One turning vector, and how many ticks it has turned
The counts run from 0 to 899.
[-0.46 -1.65  1.04  2.27  0.28 -0.93 -1.60  0.31  0.24  0.81  0.31  0.09
  3.06  1.89 -1.02  1.57 -0.46  0.29  0.54  0.47  2.82  2.66 -1.73  2.54
  0.03 -1.55  2.20  1.08  2.45 -1.27 -1.00 -0.76  1.81  2.12 -0.32 -0.78
  0.57  1.98  0.69  0.21  1.96 -0.50  0.09  0.40 -1.24 -0.70  0.78 -0.13
 -0.13  0.96  0.56 -1.61  1.56 -0.85]
31
[ 0.45 -0.54  0.48 -0.08  2.58  2.41 -1.65  0.60 -2.48 -1.31  1.20 -2.22
  1.48  2.20 -1.49  0.62 -0.59  2.39 -1.67 -1.13  1.46 -0.14  0.72  1.02
  1.11 -1.56  1.03  0.42  0.62 -0.51 -1.73 -1.00  0.06  1.35 -2.34 -0.71
  1.37  0.46 -0.17 -1.90  1.64  1.16 -0.54  1.18  0.07  1.93  0.63  1.51
 -0.21  2.28 -0.06 -0.39  1.47 -1.46]
240
[ 0.18  0.56  2.65  1.58  0.60  0.17 -2.27  1.57 -2.37 -0.41  2.52 -0.48
 -0.59 -1.51  0.50  1.26 -0.46 -0.19  1.31  2.49  0.61  0.72 -0.99  2.15
  1.24 -2.25  3.57  0.79  3.26  1.15 -0.74 -0.13 -0.49  2.12 -0.11 -0.73
  0.89  1.58 -1.34  0.12 -1.15  0.59  0.57  0.50 -1.07  0.24 -0.13 -0.12
 -0.02  1.03  0.29 -1.40 -0.43  1.11]
271
[-1.11 -0.45 -0.25  2.12 -2.17  0.75  1.38  0.92  0.77  1.00 -0.62 -2.43
  0.94 -0.15  1.60  0.50  0.75  3.62 -0.41  2.02  2.12 -2.35  0.71  1.75
  0.53 -0.11  0.06 -0.66  0.55  0.78  0.56 -2.19  0.82  3.21  0.79 -0.96
  0.80  0.16  0.84 -2.31  1.31 -1.76  0.51 -0.15  2.65  0.89 -0.16  0.81
 -0.67  1.39 -0.46 -1.12 -1.56 -0.28]
704
[-0.51  1.51  2.25  1.03  0.27 -0.24 -1.34  3.35 -1.14 -1.75 -0.03 -1.39
 -0.73 -0.19 -0.79  2.96  1.07  1.19 -0.76  1.53  3.36 -1.91  2.36  1.13
  2.67 -1.43  1.52  0.06  1.41  0.63  0.13  1.09 -1.59  0.66 -0.27 -0.81
  1.76 -0.20 -0.80  0.38  0.11  0.85  0.18 -1.13  0.02 -1.23  1.09 -1.21
  0.95  2.06 -0.62 -0.05  1.38 -0.60]
90
[-0.14 -0.98  0.46  1.77  2.88  0.75 -0.78 -0.50 -1.28  1.70  1.15 -0.26
  0.65  0.18  0.26  1.56 -2.54  0.17  0.59 -1.51  0.69  1.71 -1.68  3.13
  1.86 -1.67  2.51 -0.68  1.77  0.72 -0.37 -1.77  2.05  1.60  0.51 -1.08
 -0.94  2.17  1.01 -0.70  1.39 -0.33  1.59  0.52 -0.15  0.95 -0.39  1.56
 -0.33 -0.67  0.31 -1.65  0.65 -1.08]
39
[-0.93  0.83  1.97  2.96 -1.05  0.38 -0.73  2.91  0.59  1.08  0.99  0.34
 -1.39 -1.79  0.76  0.34 -0.26  0.96 -0.30  1.23  1.18 -2.52  2.44  2.38
  1.62 -0.91  2.20 -1.58  2.38  0.56  2.00  1.36 -1.02  0.76  0.23 -1.21
  1.89 -0.30 -0.50 -0.11 -0.02 -0.68  0.59 -0.63  0.14  0.99 -0.87  0.65
 -0.94  2.86 -0.96  0.32 -0.48  0.95]
78
[-0.36  1.24  1.30  0.43  2.30  0.85 -0.89  2.18 -1.44 -2.68 -0.50 -2.92
  0.85  0.39  0.53  1.00 -0.53  3.07  0.72 -0.51  1.40 -0.81  1.61  0.71
  2.06  0.07  0.57 -0.53  1.61 -0.11  1.34 -1.12 -1.48  1.54 -0.17 -2.10
  1.13  1.72 -0.21 -2.10  1.20  0.84  0.44 -1.36  0.60  0.82  0.25  0.26
  1.14  1.02 -1.66 -0.14 -0.50 -3.77]
811
[ 0.87 -0.07  0.29  0.59 -0.90 -0.49  1.18 -0.89 -1.00 -0.47  0.87 -1.90
  0.73  1.40  1.79  1.63 -1.32  2.17 -0.34  1.64  3.16  0.29  0.06  1.15
  1.34 -0.81  2.35 -1.18 -0.78  2.67  0.90 -1.50  2.26  2.13  1.38 -2.07
  1.00  1.71 -0.60 -1.42  2.51  0.06  1.05 -0.93  1.22 -0.64 -0.94 -1.23
  1.67  0.22 -0.24 -1.10 -0.11  0.79]
606
[-1.35 -0.54  0.34  0.96 -1.27  2.74 -1.24  0.12  0.78  2.09 -0.17 -0.49
  1.22  0.07 -0.75  2.28 -0.58 -0.22  0.11  0.75  0.55  0.73  1.39  1.40
 -0.09 -1.91  1.52 -0.25  1.73  0.13 -0.84 -0.25 -1.21  3.67 -0.44  0.14
  1.18  1.70  0.52 -0.38  0.37 -0.76  1.02 -0.84 -1.22 -0.75  0.56  0.07
 -2.09  4.04  0.71  0.21  2.50  1.08]
873
[-0.30 -1.27 -0.20  0.74  0.45  2.92 -1.31 -0.05 -1.08  0.63  0.33 -2.15
 -0.28 -0.38 -0.78  1.76 -1.62  0.13  0.95  0.46 -0.42  0.13 -0.93  2.19
  0.49 -0.91  3.16 -1.48  3.04  1.18 -3.37 -2.35 -0.24  1.94  2.82 -0.29
  0.82  1.53  2.11  0.84 -0.21 -0.68  1.48  0.93 -0.56 -1.83  0.87  1.14
 -1.01  0.24  0.54  0.51  1.01 -0.19]
759
[-0.16  0.55  0.10  1.14 -1.00  1.29 -0.82  1.12  0.25 -1.22 -0.64 -3.20
  1.28  2.80 -0.59  0.54 -0.45  2.36 -1.63  0.91  2.00 -0.87  0.38  1.54
  1.32  0.34  0.20  0.26  1.74  0.67  1.04 -1.62  1.38  0.74 -0.33 -3.63
  2.81  0.59  1.61 -0.67  1.46  0.05 -2.09 -0.28  0.29 -0.05  1.21 -0.57
 -0.26  0.71 -0.45 -0.32  0.29 -2.77]
818
[-0.19  1.19  1.96  1.38 -0.67  2.21 -1.59  3.74  0.67 -0.76  0.61 -1.89
  0.32 -0.42 -0.96  1.52  0.96  0.75  0.09  1.01  1.75 -0.56  1.77  1.11
  0.80  0.13  0.68  0.36  3.66  0.51 -0.11  0.32 -0.61  1.08 -0.96 -1.40
  3.31  0.19 -0.46  1.11 -0.31  0.59 -0.10 -0.85 -0.62 -0.59  0.93 -0.62
  0.31  3.49 -0.78  1.42 -0.33 -0.65]
572
[ 0.36 -1.80  1.71  1.47 -0.73  0.65 -0.72  1.64  0.52  0.08  0.19 -2.02
 -1.14  0.74 -0.60  0.55 -0.25  2.07 -1.65  0.20 -2.03 -2.65  1.48  1.88
  1.09  0.48  0.88 -1.07  2.30  0.69 -2.47  0.96 -1.39  1.45  0.07  1.58
  1.24  0.92  0.43 -0.75  0.63 -1.50  0.51 -1.88  0.09  0.87 -1.47  1.52
 -1.74  3.16 -0.53 -0.38  1.03 -0.15]
72
[-0.96 -0.83  1.00  1.28 -1.30 -1.24 -0.35  0.58 -0.11 -0.67  0.59 -2.89
 -2.15  0.65  1.90  1.05 -0.63  1.49  0.99  1.82  1.50 -1.48  0.97  0.49
  2.08  0.11  0.76 -1.59  0.25  2.16  1.18  1.21 -1.65  3.51  1.33 -0.46
  0.47  0.72 -0.67 -1.15  1.54 -1.11  2.13 -2.68  0.02 -0.13 -0.92  1.22
 -0.99  2.42 -1.39 -0.90  0.35  0.07]
787
[ 0.46 -0.35  0.00  0.66  1.37  2.19 -1.41  0.19 -0.72 -0.57  2.89 -2.65
 -0.94  0.74 -0.63  1.76  0.73 -0.34  0.24  0.33  0.68  2.09 -0.59  0.97
 -0.19 -1.46  1.26  0.97  2.40  3.88 -1.15 -1.36  2.11  2.62 -0.06 -2.07
  1.45  0.99  0.32 -0.40  0.41  0.72  0.48 -1.13 -0.46  0.95  0.68  0.20
  0.86  2.10  1.40 -1.00  0.63 -0.26]
361
[ 0.57 -0.03  0.58  1.37  2.55  1.96 -1.16  1.84 -1.06  1.47  2.07 -1.52
 -1.73 -1.14  0.49  0.54 -0.87  1.33 -0.76 -0.90  1.87 -1.67  0.82  2.37
  2.17 -0.52  1.53  0.02  2.09  2.08 -1.64 -1.28  2.10  0.39  0.40 -0.54
 -0.71 -1.22 -0.03  0.84  0.30 -0.54  1.59 -0.19  1.81  2.32 -1.55  2.47
 -0.55  0.72 -0.61 -0.69 -0.57  0.95]
453
[-0.28  0.51 -0.55  1.40  0.89  2.22  0.29 -0.02 -0.30  0.79  0.81 -1.40
  2.27  2.16  0.00  1.80 -0.36  1.23 -1.50 -1.32  2.50 -0.12  1.37  1.34
  0.47 -1.41  0.54 -1.42  0.66  0.63  2.36 -1.16  3.23  1.84 -0.68 -2.86
  1.19  0.54  1.13 -0.33  1.17 -0.61  0.07 -1.09  0.77  2.13 -1.10  0.09
  0.00  2.75  0.07  0.86  1.66 -0.24]
235
[-1.35  0.05  1.01  0.77 -0.11  0.20 -0.08  0.69  0.59  0.91 -0.03 -1.38
 -1.41  2.66  0.47  1.14 -1.94  2.33 -1.08  1.67 -0.37 -1.04  0.81  0.44
  3.19  1.31 -0.17 -0.81 -1.14  2.06  0.14 -0.71 -0.51  3.13  0.11 -0.51
  0.87  1.85  0.82 -0.94  2.52 -0.98  2.42 -1.28  1.03  0.91 -0.58  0.46
 -1.69  2.47 -0.22 -0.73  1.50 -0.30]
305
[ 0.04 -0.21  0.40  0.90 -2.40 -0.83 -0.62  2.43 -0.18 -0.46 -0.12 -0.60
 -0.93  1.44 -2.59  2.07  0.94  1.95 -1.40  1.45  2.01 -2.25  2.46  1.81
  1.74 -1.10  2.33 -0.10  0.88  0.80 -0.62  1.43 -2.18  0.33  0.12 -0.98
  2.70 -0.20  0.35 -1.03  1.65  0.31 -0.01 -0.52 -0.11 -1.48  1.31  0.23
 -0.35  2.55 -0.02 -0.71  1.36 -0.81]
88
[ 0.71 -0.31  2.27  0.76 -0.10  0.53 -1.16  2.79 -2.66 -1.36  1.00 -1.67
 -0.12 -1.15 -0.86  3.26  1.08  1.49 -0.51  1.23  2.98 -0.52  1.14  0.85
  2.97  0.08  1.27  1.47  2.36  1.16 -2.33 -0.38  0.89  0.61 -1.09 -0.16
  1.38  0.77 -2.16  0.23 -0.11  0.88  1.64  0.23 -0.64 -1.19 -0.31 -0.60
  1.77  0.87 -0.52 -0.36 -0.59 -1.26]
587
[-0.98 -0.98  2.47  2.47  0.87 -1.05 -0.72  1.53 -1.77  1.03  0.76  0.84
  0.57 -0.03  0.39  2.65 -2.10  0.76 -0.10 -0.46  1.55 -0.33  0.18  2.11
  4.77 -0.12  0.89 -0.95  0.71 -0.78  1.12  1.05 -0.16  1.05 -1.65 -0.07
  1.43  1.77 -0.66 -1.64  1.54  1.03  2.12  0.99 -1.74  0.28 -0.80  0.41
 -0.25  0.14 -0.92 -0.72  0.28 -2.34]
408
[-1.06  0.47  1.39  2.12  0.28 -0.95  1.16  3.30 -1.76 -0.18  1.58 -0.68
 -0.44 -1.47  0.26  1.85  0.80  2.32  0.42  0.30  1.01 -1.88  1.93  0.06
  4.00 -0.05  2.64  0.49  0.77  1.64  1.15  0.56 -0.42  0.76  0.42 -0.28
  0.49  0.72 -2.08  0.05  1.21 -0.42  1.78 -1.51  0.14  0.86 -0.98  0.65
  0.59  2.58 -0.12 -0.84  0.17 -1.50]
93
[ 0.33 -0.30  0.92  1.39  1.11  0.68 -1.72  0.84 -0.51  1.02  2.29  0.19
  1.18 -0.58  0.31  0.30 -0.34  0.14  0.51  1.01  3.44  1.80  0.36  2.57
 -0.35 -3.40  4.04  0.40  1.85 -0.32 -1.29 -0.18  1.33  2.01 -0.21 -0.10
  0.44 -0.23 -0.69 -0.14  1.28 -0.32  0.30  0.46  0.57 -0.05  0.25  0.87
  0.05  2.30  0.85 -0.90  0.28  2.65]
851
[ 0.01 -0.74  0.41  1.24  2.00  1.85 -2.05  1.72  1.48  0.78 -0.81 -3.19
  0.23  0.08 -0.59  0.56 -0.07  1.29 -0.71 -0.77  0.66  0.60 -0.33  2.91
 -0.42  0.02  0.41  0.92  4.20  0.94 -2.99 -2.15  1.65  1.35  0.30 -0.45
 -0.40  0.43  1.86  0.34  0.18 -1.52  0.17 -1.29  1.08  0.98  0.12  1.96
 -1.02  1.08 -0.26 -1.01  0.16 -1.76]
444
[ 0.55 -0.99 -0.92  2.22 -2.14  0.83  1.16  0.40  0.21  0.58  1.29 -1.64
 -0.02 -0.28  0.42  1.42  0.97  1.32 -1.87  0.25  1.18 -1.89  2.22  2.10
 -0.51 -2.54  1.65 -1.69  1.24  2.78  1.54  0.59  1.41  1.81  0.53 -0.91
  1.73 -0.30 -0.15 -1.31  0.16 -0.96 -0.49 -2.06  0.68  0.82 -1.22  0.19
  0.09  2.88  0.37 -0.37  0.74  1.31]
470
[-0.26 -0.59 -0.97  2.64 -1.25  1.62  0.96  0.91  0.21  1.94  1.57 -1.02
  0.21 -1.95  1.33  1.43  0.95  0.98 -1.58 -0.16  1.96 -1.63  1.93  2.22
  0.43 -2.30  2.01 -0.57  1.46  2.13  1.65  0.78  2.25  2.01  0.93 -0.74
  1.47 -0.55 -0.53 -1.04  0.03 -1.25 -0.26 -1.72  0.47  0.94 -0.96  1.07
 -0.38  2.56  0.24 -0.32  0.50  1.37]
469
[-0.88 -0.94  2.21  1.45  0.69 -0.97 -1.89  1.12 -1.71  0.62  0.97  0.68
  0.15  1.40 -0.65  3.13 -1.62  0.34  0.53 -0.12  1.84  0.21  0.09  1.72
  3.77 -0.98  0.14 -0.45  1.34 -0.61  0.83  0.80 -1.10  1.80 -2.89 -0.99
  0.98  1.60 -0.06 -1.08  0.94  1.06  2.74  1.03 -2.33  0.62 -0.61  0.21
 -0.22  1.04 -1.01 -0.59  1.01 -2.05]
407
[ 0.59  0.01  0.93  2.01  1.65  0.27  0.24  2.38 -0.05 -1.04  2.80 -1.79
  0.72  1.75 -0.64  1.48  0.92  0.51 -1.83  0.24  1.93  0.87 -0.34  1.36
  1.65 -0.66  2.18  0.23  1.69  1.71 -0.51  0.36  4.72  0.46  0.86 -1.26
  2.26 -0.32  0.23  1.89  1.07 -0.14 -0.91 -1.18 -0.15  0.62 -0.05 -0.55
  1.15  2.16  1.09 -0.04  1.70  0.03]
348
[-1.16 -0.54  2.34  1.96  0.84 -1.37 -1.75  0.63  1.47  0.23  0.17 -1.65
  0.70  2.40  0.33  2.28 -0.89 -0.49  0.34  2.16  2.02  1.30 -1.86  2.60
  0.10 -1.00  0.07 -0.63  1.98 -1.08 -1.17 -1.32  1.80  3.40  1.08  0.17
  0.57  1.44  2.10  1.42  0.49 -1.34  0.97 -0.61  0.60  0.15 -0.91 -0.64
 -0.50  0.97  0.09 -0.32  1.50  0.50]
527
[ 0.29  0.21  0.99  1.57 -1.09 -0.51 -0.25  1.64 -0.75 -1.06  1.02 -1.25
 -2.79  0.08 -0.55  1.58  0.28  1.39  0.00  0.71 -0.30 -3.23  1.90  2.24
  0.94 -1.11  1.85 -1.95  2.24  2.10  1.53  0.74 -2.48  0.95  0.96 -1.95
  0.84  0.31  0.53 -1.07 -0.33 -0.69  1.39 -1.74 -0.14  1.08 -1.48  0.93
 -0.31  2.33 -1.20 -0.33 -0.04  0.01]
80
[-0.16 -2.17  2.05  0.27 -0.86 -0.09 -1.34  0.92  0.21  0.31 -0.43 -1.71
 -2.23 -0.60  0.68  1.83 -1.39  1.38 -1.40  0.76  1.49 -1.83  1.22  1.89
  2.95 -0.34  0.99 -1.33  1.20  0.96 -3.30  1.31 -1.52  1.81  0.08  2.21
  1.90 -0.01 -0.40 -2.49  1.35  0.12  1.64 -0.02  0.07 -1.93  0.44  1.39
 -0.46  0.48 -1.02 -0.33 -0.27 -0.09]
780
[ 0.23 -0.67  2.32  2.04 -2.26 -1.01  0.21  1.03  1.34  1.26 -0.02  0.12
  1.26  2.30 -0.15  1.21 -1.09  1.16 -1.41  2.71  0.10  0.41 -1.38  3.04
  1.49 -0.13  1.40 -1.00  1.14  0.88 -0.44 -1.44  2.20  1.62  0.20 -1.39
  2.70  2.33  2.13 -0.35  1.63 -0.79  0.31  1.46  0.05 -0.31 -0.45 -1.90
 -0.13 -0.30  0.15 -0.48 -0.65  0.31]
515
[ 1.20 -1.10  0.22  0.58 -1.50  1.38 -0.57 -1.36  0.23  1.45  1.22 -0.02
 -0.80  1.38 -0.75  0.63 -0.96  0.12 -1.65  0.95  0.52  0.39  1.12  2.70
 -0.05 -2.99  3.06 -1.28  0.53  1.67 -1.05  0.67 -0.49  2.20 -0.65 -0.21
  2.36  1.01  0.47 -2.94  2.61  0.42 -0.28  0.21 -0.09 -0.45  1.45  0.31
 -0.53  2.33  1.07 -1.26  1.07  2.49]
862
[ 0.00 -0.91  1.70  2.82  0.61 -0.90 -0.21  2.73 -0.11  0.60  1.05  0.31
 -0.52 -1.75 -0.23 -0.66 -0.71  1.34 -0.04  0.06 -0.19 -0.86  0.78  3.18
  2.17 -1.25  4.88 -1.41  2.48 -0.66 -0.52  1.77 -1.38  0.14  1.78  0.20
  1.71  0.66 -0.57 -1.04  1.77 -0.85 -0.49 -0.19 -0.78 -0.44  0.25  1.55
 -1.05  1.55 -0.03 -1.30  0.14 -0.56]
658
